(in the rows, 128 means zero)
Each path below is one point turned by a fixed rotation once a step. After each direction that follows a path, write how fast that rotation turns it, in degrees each step (0 if it stays still).
Each turn is a multiple of 5 degrees from 10 to 175, or 0.
Each row of a path follows its step; steps can be skipped.
path 1
step 2: [133 130 132 136 127 129 118 132 133 123 133 133 127 123 134 136 119 128
 122 129 139 131 127 117 131 117 141 126 129 131 134 119 128 129 129 133
 126 130 136 133 123 104 127 137 143 127 126 124 134 133 126]
step 14: [132 132 117 118 122 135 126 124 136 128 134 129 138 114 127 131 129 125
 130 133 134 122 132 119 139 131 119 139 132 137 130 129 128 130 130 131
 127 129 132 122 134 126 125 127 124 130 121 149 111 130 128]
step 18: [135 125 141 128 126 136 123 132 142 121 126 125 122 132 131 143 124 123
 127 127 126 125 129 116 135 121 131 129 133 132 127 128 117 121 137 125
 130 135 133 136 132 108 129 129 141 125 124 127 120 122 126]
step 19: [119 141 122 124 125 117 130 131 123 126 119 124 137 126 125 138 134 137
 134 122 128 131 133 122 124 127 135 132 124 128 121 131 132 133 141 139
 125 127 136 141 119 117 117 135 133 120 126 127 133 138 126]
step 23: [132 132 118 116 136 132 134 132 129 135 119 134 125 126 145 132 139 127
 130 138 128 125 132 133 129 133 124 126 119 133 119 119 125 125 134 139
 130 123 125 138 119 127 134 116 129 119 122 134 122 126 125]
step 26: [118 131 127 123 137 132 124 123 121 141 131 134 127 126 136 122 139 118
 135 117 116 137 134 129 127 130 124 133 117 143 129 129 120 125 127 132
 132 136 133 133 123 135 140 128 126 135 125 133 139 124 131]
step 33: [121 131 126 127 138 128 125 122 125 132 134 120 121 124 118 131 125 133
 130 131 134 130 131 134 116 122 135 139 138 139 133 128 129 136 124 129
 132 121 144 124 128 129 117 141 132 130 119 139 115 132 127]
step 34: [132 126 131 135 126 131 121 125 128 110 131 128 122 136 129 140 126 124
 124 124 134 128 130 116 132 132 126 122 136 136 119 131 112 125 128 135
 132 132 135 135 134 129 125 129 133 121 136 127 110 120 120]
Directions:
[127 128 127 126 129 128 127 125 131 130 129 128 126 129 128 126 128 126
 126 130 133 126 127 129 127 128 127 128 128 131 132 124 127 125 126 126
 128 127 130 127 128 126 127 127 128 128 125 132 130 129 127] | 115
[126 130 131 127 128 130 128 126 129 132 126 128 130 130 128 131 127 128
 131 127 128 126 125 124 131 131 128 126 128 131 128 127 128 131 127 130
 127 129 126 128 129 128 128 125 130 130 129 130 129 126 130] | 85
[130 127 131 129 129 127 130 127 130 129 128 127 129 128 128 125 128 127
 125 127 125 126 130 126 128 129 127 131 126 128 128 129 124 128 131 126
 130 131 127 129 129 129 128 126 128 125 128 130 131 124 132] | 80
[130 128 127 129 125 128 128 129 130 128 128 127 131 130 128 128 131 128
 127 129 128 132 127 128 128 128 127 127 127 130 126 131 129 126 127 134
 129 132 131 127 127 125 131 126 129 126 128 131 129 130 128] | 90
path 2
step 1: [140 132 133 136 130 124 125 137 118 129 135 119 130 130 125 114 125 124
 133 127 119 134 127 119 136 132 129 125 130 122 136 133 122 123 137 122
 133 115 147 123 128 129 122 132 128 141 117 131 127 131 122]
step 5: [137 130 128 118 133 130 135 131 120 126 132 133 122 131 129 135 112 130
 122 136 120 126 120 130 133 139 124 129 122 137 115 119 116 118 134 126
 121 127 125 140 135 128 115 136 125 133 133 119 121 128 127]
step 8: [132 122 127 129 135 111 131 125 138 129 127 111 127 122 131 138 125 117
 128 122 133 133 130 123 125 125 129 126 128 133 127 125 123 119 120 130
 117 130 129 132 129 122 125 141 112 126 122 122 127 121 145]
step 11: [131 125 131 134 120 120 146 121 123 140 127 127 135 135 135 128 111 132
 132 136 131 123 126 136 122 135 136 120 125 136 134 129 126 117 125 123
 126 131 126 122 125 124 125 116 127 124 134 115 138 122 130]
step 18: [122 141 139 116 126 127 127 116 125 134 135 131 126 131 139 133 133 120
 136 119 124 133 126 122 130 135 130 132 125 130 120 136 129 130 120 122
 137 111 121 123 121 134 147 130 129 127 132 123 124 129 128]
step 23: [112 128 128 117 132 126 129 114 127 125 120 128 131 126 129 124 125 118
 134 127 136 117 137 126 146 136 129 133 124 131 129 126 126 120 128 128
 134 115 141 128 131 139 126 128 129 118 129 127 116 136 124]
step 26: [138 131 140 121 137 126 127 125 143 124 126 124 124 140 122 123 127 131
 135 135 126 139 127 134 125 127 125 128 120 143 136 122 117 129 131 137
 130 124 145 131 133 131 124 126 136 132 116 132 126 128 126]
step 32: [118 129 121 118 126 135 129 128 126 132 122 119 111 133 131 116 128 138
 129 134 127 127 123 110 127 129 132 120 127 130 129 129 118 119 136 123
 125 126 134 120 126 124 119 116 139 125 122 126 126 136 119]
Directions:
[126 128 129 127 127 126 126 127 125 126 129 131 127 127 128 132 129 127
 131 130 129 127 127 128 128 128 127 129 129 129 128 130 127 124 129 127
 129 128 124 127 126 127 127 126 131 128 133 126 126 131 125] | 160
[129 129 127 127 129 128 128 126 127 127 125 128 131 126 126 128 126 127
 128 128 126 128 127 126 127 131 125 129 129 129 127 125 126 131 127 131
 132 127 123 127 132 129 129 128 128 126 127 126 125 130 129] | 140
[128 129 128 132 128 129 130 125 131 127 127 127 128 128 127 130 128 130
 129 132 131 126 128 130 128 124 130 129 128 131 127 128 126 128 128 131
 126 128 129 126 130 125 128 129 131 127 128 127 129 130 132] | 20
[128 129 127 128 125 128 130 127 124 128 124 132 127 128 131 128 128 130
 127 130 125 126 130 129 126 126 128 128 126 128 126 126 130 127 128 128
 129 126 128 128 126 128 134 128 127 127 127 126 129 127 128] | 160
[129 130 127 126 130 131 130 130 129 127 126 127 131 126 128 130 130 131
 126 129 127 131 127 130 128 128 125 129 128 125 128 131 129 127 127 130
 129 130 130 127 128 126 127 127 130 125 128 126 133 128 124] | 145
path 3
step 3: [134 133 130 128 144 127 119 126 135 125 119 119 122 122 130 131 120 124
 130 138 134 129 123 134 130 124 120 130 114 125 122 124 125 109 123 132
 128 134 121 124 123 124 127 132 131 135 136 128 125 131 118]
step 4: [123 139 119 120 129 140 125 118 123 129 135 120 128 124 133 127 122 118
 118 132 129 138 131 131 142 123 136 121 124 122 131 117 127 129 130 123
 125 119 123 122 135 129 126 130 118 132 129 125 135 134 120]
step 5: [127 135 109 126 124 130 123 126 114 119 114 139 130 131 120 128 137 121
 132 133 124 124 129 131 134 133 136 141 132 128 126 121 129 126 131 123
 135 134 129 124 129 134 122 124 135 124 132 132 133 125 119]
step 7: [135 140 120 134 144 119 136 133 125 126 129 127 131 121 126 127 119 134
 138 129 128 140 127 126 123 130 125 132 122 120 125 128 130 139 129 129
 130 119 134 126 125 130 120 126 132 146 130 128 128 134 132]
step 13: [126 144 123 128 139 132 135 139 126 131 132 127 136 121 131 128 126 124
 122 133 127 138 137 132 118 137 118 122 134 125 131 128 122 123 140 125
 127 124 118 133 126 130 131 134 122 130 127 126 124 139 119]
step 20: [133 140 121 124 133 146 122 116 131 125 121 123 116 127 136 132 124 124
 126 127 133 130 135 126 128 136 124 129 128 127 126 127 122 138 125 129
 114 125 121 123 124 131 119 129 130 122 122 124 127 138 136]
step 22: [123 131 114 133 132 122 129 115 129 136 138 128 141 133 135 131 125 120
 133 134 124 130 125 130 126 123 128 122 135 133 127 121 122 125 136 127
 140 129 128 133 141 132 123 133 133 121 117 128 127 140 121]
step 30: [136 142 133 136 136 132 117 135 138 119 116 134 135 130 130 133 131 127
 135 119 125 132 128 131 123 136 126 133 119 132 120 123 132 122 124 135
 133 134 129 128 122 128 125 122 117 127 121 128 134 134 117]
Directions:
[126 126 128 128 130 125 128 134 126 128 130 130 130 127 127 126 128 127
 130 130 127 129 129 125 128 125 127 130 128 128 125 127 129 132 129 127
 129 129 130 126 127 128 129 128 128 126 123 126 125 128 128] | 65
[129 129 130 131 127 127 127 127 129 131 130 127 129 127 129 130 131 129
 127 129 126 126 130 128 127 131 126 126 130 130 126 128 127 129 127 128
 125 129 128 129 130 131 124 128 128 124 125 132 127 129 131] | 10
[131 128 130 129 124 128 124 128 130 124 129 129 125 128 126 131 130 130
 129 129 128 128 126 126 129 128 128 130 128 128 126 130 124 127 127 128
 130 130 126 125 126 130 133 129 128 127 127 129 127 129 127] | 120
[128 129 130 130 127 127 125 127 127 132 127 131 126 127 129 127 128 127
 132 128 124 127 129 127 128 126 130 126 128 123 127 130 130 126 127 127
 128 129 129 128 126 123 128 131 125 126 130 130 127 129 126] | 160
[128 128 125 129 128 125 132 127 126 127 130 129 127 124 125 126 131 129
 131 130 128 129 128 129 127 129 129 125 126 127 129 125 127 129 129 131
 128 131 128 128 130 131 131 128 126 126 130 129 131 127 128] | 40
[126 127 131 129 127 127 130 126 130 127 123 129 131 129 129 126 130 130
 127 129 126 125 127 129 131 127 124 131 127 129 129 124 128 129 128 129
 128 129 127 129 128 125 130 126 130 124 130 129 128 128 127] | 115
path 4
step 3: [133 122 128 122 120 133 124 136 139 134 125 125 111 124 128 128 118 140
 125 136 125 131 127 129 127 134 126 132 128 139 128 133 132 131 137 133
 134 126 135 129 132 131 136 125 130 128 137 132 131 119 133]
step 8: [130 127 125 132 125 142 129 124 131 129 133 127 129 119 133 125 135 127
 123 123 124 119 131 132 121 131 132 129 135 128 134 124 132 123 113 126
 139 130 126 129 134 122 128 135 109 126 132 118 128 124 126]
step 14: [125 123 132 132 121 125 130 131 127 126 122 135 119 130 129 138 127 138
 127 122 124 124 129 136 132 137 143 124 125 133 130 129 122 137 135 131
 132 118 127 132 112 129 127 132 131 118 135 131 131 124 125]
step 17: [127 125 124 126 127 116 124 119 137 126 146 131 128 120 132 124 130 129
 133 124 128 136 121 131 130 130 131 116 128 124 115 129 121 130 123 133
 131 134 116 126 133 123 122 130 127 127 130 129 134 124 136]
step 19: [126 120 125 123 137 136 127 134 128 131 134 131 131 121 127 118 124 131
 119 116 125 139 132 121 121 138 127 131 124 135 128 131 124 125 128 140
 140 130 130 132 131 118 128 121 124 129 127 123 120 126 131]
step 23: [137 123 121 135 115 131 126 122 115 131 129 126 127 132 125 132 124 133
 127 129 121 131 132 125 135 128 131 125 137 129 130 137 136 128 126 126
 120 124 126 133 131 145 124 113 127 131 130 129 132 119 123]
step 25: [130 126 125 121 128 130 136 133 126 124 124 117 119 125 127 135 132 117
 134 126 119 133 134 136 134 135 143 129 134 137 121 124 126 127 124 122
 127 123 130 135 128 132 116 132 134 132 126 135 130 124 134]
step 29: [120 116 135 124 129 127 119 127 122 134 133 136 135 123 132 117 127 124
 128 122 131 127 141 124 122 138 129 122 133 131 127 133 129 129 126 135
 126 128 129 128 138 115 129 129 125 120 132 130 131 131 138]
Directions:
[131 127 131 130 129 128 128 127 126 127 127 128 128 130 127 131 128 131
 127 127 126 131 128 129 129 129 128 127 125 129 129 129 123 130 127 128
 128 128 127 127 126 129 128 125 131 130 127 128 122 127 125] | 155
[129 131 126 126 125 126 129 129 128 130 130 125 133 130 129 126 128 128
 125 126 128 127 130 130 127 124 128 128 127 126 130 129 127 128 127 127
 132 132 129 130 127 130 127 127 128 128 127 126 128 127 126] | 95
[126 129 127 125 127 129 130 129 130 127 124 129 128 129 129 125 125 130
 130 127 125 127 128 126 126 129 126 126 127 128 128 127 126 125 128 127
 130 127 124 126 130 129 128 128 129 130 125 130 126 125 130] | 45
[126 133 127 128 130 129 127 124 127 129 128 131 129 131 128 130 128 129
 126 128 127 128 127 130 127 130 127 130 129 127 131 131 128 127 132 127
 126 126 132 129 132 128 129 127 129 129 128 127 127 127 130] | 35
path 5
step 2: [124 122 131 134 128 130 140 127 123 125 123 126 139 134 126 125 131 130
 124 129 128 126 137 129 124 121 127 108 134 136 135 140 136 131 132 131
 120 120 131 114 133 123 120 127 125 137 127 124 129 118 128]
step 14: [135 119 128 113 139 132 132 117 134 120 121 125 131 136 133 125 130 134
 128 130 133 141 136 133 127 124 130 120 132 133 135 130 124 117 123 124
 125 139 133 128 127 125 126 128 136 122 125 127 136 117 129]
step 16: [137 127 135 116 122 124 129 123 127 117 123 133 121 130 132 127 121 125
 128 136 129 133 131 129 125 124 134 120 125 125 134 123 123 122 127 121
 113 123 135 121 126 114 121 128 123 126 133 119 137 114 127]
step 20: [140 126 125 123 127 130 127 122 131 123 124 130 131 130 125 132 117 123
 115 131 122 124 132 126 131 129 130 124 131 129 140 129 118 120 126 123
 117 123 134 135 135 118 128 129 135 128 135 121 140 115 139]
step 21: [133 122 126 130 131 130 129 113 126 128 118 115 127 127 130 127 122 124
 131 129 118 127 130 139 119 123 115 129 137 124 131 132 129 126 126 125
 124 116 118 121 133 131 125 129 122 127 132 130 138 113 139]
step 26: [127 133 126 131 124 127 125 122 133 135 129 126 134 134 119 125 125 123
 126 142 121 131 137 130 126 123 129 128 125 130 140 122 127 128 116 130
 117 124 130 136 134 134 120 131 136 115 120 119 142 125 137]
step 28: [120 125 123 127 122 126 133 127 123 128 128 120 138 138 127 138 117 122
 132 128 121 135 136 135 125 132 129 126 134 124 143 121 112 125 126 136
 127 125 133 132 137 127 126 121 132 123 124 124 139 120 124]
step 30: [121 127 140 137 119 128 122 123 130 128 138 124 135 136 125 131 130 124
 129 137 129 137 143 129 132 124 124 119 127 130 142 128 127 133 128 130
 125 120 133 129 126 124 121 132 133 122 120 127 142 122 122]
Directions:
[129 128 130 124 127 127 127 127 125 127 127 130 132 129 129 131 131 127
 129 126 127 132 125 126 131 131 130 129 131 128 132 129 128 127 129 128
 129 130 129 130 129 130 131 130 128 130 127 128 130 127 127] | 130
[128 126 128 125 125 129 129 128 129 130 130 125 127 127 126 126 132 130
 128 126 127 131 129 129 129 130 127 127 128 131 127 127 131 130 128 128
 127 128 129 128 127 127 125 126 132 130 127 127 130 130 132] | 90
[129 126 127 131 131 127 131 129 129 127 128 128 130 128 129 129 130 128
 127 131 127 130 128 127 129 128 128 134 131 126 126 126 129 127 129 128
 127 128 126 131 128 128 125 129 127 128 129 126 127 131 132] | 25
path 6
step 4: [123 137 122 129 129 134 123 118 120 123 122 118 137 132 133 139 124 133
 122 141 130 132 122 123 125 129 127 132 137 108 133 134 128 126 139 118
 128 131 115 133 127 127 131 126 124 132 123 133 121 134 125]
step 10: [127 125 121 118 131 124 122 125 116 132 128 122 135 128 119 127 133 131
 134 136 130 129 133 124 133 121 124 137 114 122 138 116 140 139 116 121
 131 125 120 131 137 138 128 127 123 128 128 130 121 134 128]
step 12: [119 134 129 130 129 123 137 113 126 121 136 131 122 117 137 131 128 131
 129 120 126 130 119 120 132 122 136 131 130 119 131 126 134 130 130 121
 130 126 124 115 133 133 119 130 121 129 122 128 113 115 122]
step 14: [124 131 117 112 118 125 132 130 137 133 133 120 137 133 130 127 138 133
 133 136 123 135 136 116 128 125 126 134 132 124 118 128 133 136 128 133
 124 141 122 127 130 137 122 136 126 124 117 130 130 127 123]
step 20: [128 136 116 127 135 130 132 117 118 113 131 120 136 137 129 144 132 127
 123 131 123 123 131 127 122 133 129 126 121 113 127 123 129 132 140 131
 137 133 125 134 122 131 127 133 124 131 126 135 129 118 131]
step 27: [121 131 128 130 139 140 130 116 129 127 127 109 117 122 125 117 133 121
 122 130 117 131 120 128 124 125 124 127 127 121 132 123 123 131 122 128
 123 130 117 134 141 129 129 127 131 122 127 124 137 119 131]
step 29: [122 127 123 133 124 142 119 121 135 126 132 126 134 130 125 131 130 143
 134 139 128 124 133 120 131 121 130 123 126 127 137 118 127 134 130 112
 118 123 122 134 130 132 132 134 115 133 130 122 119 130 134]
step 31: [126 133 139 130 132 121 141 119 123 126 124 131 119 141 123 125 131 126
 128 140 134 134 117 118 116 118 135 133 126 124 126 125 131 134 118 121
 132 130 124 126 135 135 124 129 118 128 118 122 124 124 133]
Directions:
[125 128 124 131 131 129 128 128 126 128 127 129 127 128 126 131 127 129
 129 130 128 129 128 128 128 124 128 126 124 127 127 129 129 125 131 130
 127 124 129 128 129 131 127 132 126 129 129 128 125 126 127] | 40
[128 127 129 130 130 128 126 126 128 126 125 127 128 131 125 129 127 127
 127 128 127 127 132 126 127 129 127 129 128 127 126 131 128 128 128 128
 127 128 133 129 126 128 128 123 128 132 123 128 127 128 127] | 25
[132 129 129 126 130 124 129 128 126 129 128 131 126 127 124 126 128 129
 129 127 127 127 131 127 132 126 131 129 130 130 127 127 131 130 129 126
 128 127 128 127 130 128 125 130 126 129 127 125 126 128 129] | 155
[127 132 129 127 129 127 128 129 128 129 130 125 126 128 130 130 128 129
 127 128 126 128 130 127 125 130 132 127 129 130 131 130 128 127 128 129
 132 129 131 125 131 132 128 128 128 131 128 128 131 127 129] | 55
[128 128 134 129 125 127 127 129 125 130 131 129 127 127 130 130 126 127
 129 128 131 125 129 127 127 125 127 127 130 127 127 127 128 128 126 129
 130 127 127 132 128 130 127 127 130 129 128 128 124 128 130] | 115
path 7
step 0: [126 126 127 124 135 130 133 134 125 134 126 123 111 129 126 128 115 140
 127 121 127 135 125 141 111 121 135 131 128 125 130 136 132 120 140 128
 122 140 129 131 126 129 113 122 125 131 133 132 133 129 129]
step 1: [116 125 124 117 129 127 130 132 127 128 123 119 122 133 126 126 134 122
 116 122 132 120 128 131 111 123 135 134 130 123 133 131 142 132 144 135
 127 128 133 127 124 126 129 123 118 115 140 128 133 137 133]
step 12: [132 132 118 130 120 143 125 128 123 124 122 122 128 135 124 118 132 132
 127 123 127 115 126 138 121 127 139 122 133 113 131 117 137 122 112 127
 120 130 130 136 140 128 130 130 126 120 125 130 124 124 128]
step 13: [132 138 122 130 121 137 127 128 126 137 130 130 138 123 119 118 114 132
 121 130 128 123 114 141 123 134 130 117 121 124 128 130 141 128 126 126
 116 125 125 130 135 130 118 131 124 130 133 135 121 136 123]
step 17: [121 126 127 125 141 133 117 125 130 136 120 123 126 138 127 122 125 121
 132 131 127 122 124 144 115 126 140 126 124 120 125 131 135 123 126 129
 140 131 124 136 140 131 119 123 132 130 127 125 119 127 142]
step 19: [123 125 124 119 133 119 125 131 129 127 130 122 120 122 118 133 135 121
 133 119 129 119 125 135 119 134 138 119 133 124 140 139 125 124 142 132
 129 129 139 129 128 134 121 140 127 129 136 125 120 125 140]
step 24: [125 123 115 128 123 130 127 124 135 134 131 128 126 122 121 130 144 129
 122 121 135 133 131 130 131 130 136 115 130 127 118 127 137 132 135 124
 120 129 133 120 133 134 125 144 132 140 133 121 131 135 142]
step 32: [128 134 126 135 132 138 123 133 120 121 134 121 122 127 128 125 136 127
 122 122 131 133 123 139 118 132 133 124 125 129 122 133 148 131 143 124
 121 135 120 128 123 137 120 129 117 138 132 123 126 124 128]
Directions:
[128 128 128 131 126 125 128 125 127 129 127 130 130 125 128 126 128 126
 130 130 127 122 128 130 128 129 129 124 125 128 128 129 129 126 125 129
 130 129 132 129 128 128 128 129 131 128 127 128 126 127 130] | 10
[129 131 127 128 128 130 126 130 127 127 131 124 132 126 129 127 128 131
 128 127 128 124 129 128 127 130 124 127 131 125 126 129 127 127 127 129
 128 126 130 127 126 130 130 128 127 129 130 127 128 128 126] | 40
[129 126 127 129 132 128 130 126 126 131 124 126 128 132 126 126 128 131
 128 126 127 130 127 127 129 128 125 126 128 128 127 126 128 126 126 125
 129 130 131 128 129 130 126 128 128 127 125 128 127 133 127] | 85
[128 126 125 129 130 128 124 127 127 128 127 126 129 128 127 129 129 123
 127 132 125 130 125 128 129 127 130 130 129 127 127 127 131 126 125 128
 126 123 129 128 128 130 127 130 128 127 130 129 127 127 125] | 70
